In the data rows, 128 means zero.
Some points, one per row:
array([123, 133, 163, 154, 110, 112, 177, 144])
array([158, 129, 118, 132, 103, 180, 119, 118])
array([147, 135, 101, 104, 118, 142, 133, 112])
array([143, 145,  81,  91, 134, 149, 121, 105])
array([168, 130, 150, 125, 127, 125, 167, 135])
array([134, 139, 109, 114, 132, 143, 115, 129])
array([ 65,  92, 155, 156, 128, 159,  71, 143])
array([ 98, 118, 163, 165, 128, 110, 153, 151])
array([159, 137, 115, 106, 118, 168, 110, 139])
array([108, 160, 157, 150, 117,  58, 146, 130])
array([116, 150, 161, 152, 125,  90, 137, 148])
array([118, 119, 128, 154, 125, 115, 112, 127])
array([121, 109,  93, 139, 121, 156, 122, 133])
array([ 91, 141, 119,  66, 174, 135,  49, 124])
array([ 90, 113, 125, 110, 157, 134,  76, 138])
array([117,  99, 131, 125, 136, 159, 113, 153])
array([183, 165,  94, 115,  87, 148, 140,  95])
array([ 78, 109, 116, 106, 168, 129,  84, 117])
array([145,  98, 104, 126, 106, 179, 120, 121])
array([114, 129, 141, 127, 139, 136, 105, 123])
array([160, 144, 144, 142, 106, 134, 170, 141])
array([111, 134, 163, 140, 138,  96, 124, 139])
array([ 69,  79, 153, 111, 168, 140,  57, 156])
array([152, 114, 124, 144, 114, 169, 151, 106])
array([123,  96, 151, 153, 111, 145, 156, 162])
array([126,  97,  94, 133, 129, 193, 136, 105])
array([120, 101, 160, 159, 130, 150, 143, 121])
array([ 96, 121, 118, 132, 116, 163,  73, 148])
array([165, 137,  57, 116, 118, 192, 128,  90])
array([129, 168,  43,  59, 132, 124,  86, 100])
array([146, 128,  97, 172, 105, 118, 171, 150])
12 more points follow, each with its number after it:
array([ 53,  46, 151, 160, 172, 148,  82, 153]) 0
array([109, 148, 142, 112, 167,  63, 131, 132]) 1
array([ 88,  91, 163, 149, 132, 121, 130, 159]) 2
array([114, 114, 164, 130, 140, 126, 107, 157]) 3
array([145, 154, 156, 123, 131,  90, 181, 127]) 4
array([ 71,  82, 163, 173, 128,  92,  99, 160]) 5
array([124,  94, 156, 147, 127, 116, 160, 137]) 6
array([116, 138, 144, 162, 129, 113, 147, 130]) 7
array([ 75, 100, 213, 192, 118,  88, 121, 178]) 8
array([117,  73, 163, 149, 131, 227, 105, 191]) 9
array([142, 140, 144,  73, 142, 132,  88, 123]) 10
array([165, 138,  54,  88, 116, 175, 104, 124]) 11
Which of these numbered points is nearest to each point below, ignoring the 3 directions in which the first points spread most? Its number follows each.
array([ 85, 163, 138, 104, 160,  77,  85, 100]) > 7
array([122, 200,  79,  82, 137,  85,  92,  61]) > 7
array([ 72,  91, 105, 127, 164, 157,  48, 153]) > 11
array([168, 114, 118, 124,  98, 206, 106, 167]) > 9
array([135,  82, 177, 173, 114, 166, 149, 162]) > 3
array([141, 125, 158, 134, 127, 128, 180, 135]) > 4
array([229, 177,  93, 122,  82, 131, 197, 115]) > 3
array([ 93,  91, 225, 144, 142, 137, 105, 162]) > 10
array([184, 164,  72, 125, 116, 118, 150, 120]) > 11
Here are 12 other points, each followed by its number:
array([160, 142,  79,  86, 126, 161, 115, 125]) 0
array([123, 105,  48, 107, 139, 206, 106,  95]) 1
array([171, 118,  93, 111, 110, 155, 156, 113]) 2
array([100, 116, 146, 141, 135, 167,  91, 160]) 3
array([ 93, 113, 132, 117, 149, 160,  73, 144]) 4
array([160, 148, 109,  96, 118, 159, 105, 129]) 5
array([ 94, 140, 144, 125, 135,  82, 114, 117]) 6
array([153, 131, 143, 176, 116, 115, 186, 114]) 7
array([109, 141, 160, 132, 162,  65, 133, 105]) 8
array([102,  82, 197, 203, 114, 132, 186, 172]) 9
array([113,  90, 154, 134, 150, 116, 144, 124]) 10
array([ 84, 141, 100, 104, 136, 124,  73, 115]) 11
The same question for these:
array([ 96,  78, 165, 148, 150, 132, 123, 135]) > 10
array([136, 120, 140, 128, 128, 118, 155, 105]) > 10
array([144, 141,  77,  87, 134, 173,  72,  99]) > 4
array([ 98, 154, 179, 131, 150,  22, 162, 112]) > 8
array([118, 156, 135, 142, 106,  86, 144, 122]) > 11
array([182, 148,  91,  98, 122, 125, 153,  82]) > 10
array([ 90, 117, 158, 156, 134, 114, 140, 148]) > 9
array([138, 177, 110, 102, 132, 113, 102, 133]) > 3
array([162,  99, 130, 140, 106, 157, 166, 131]) > 2
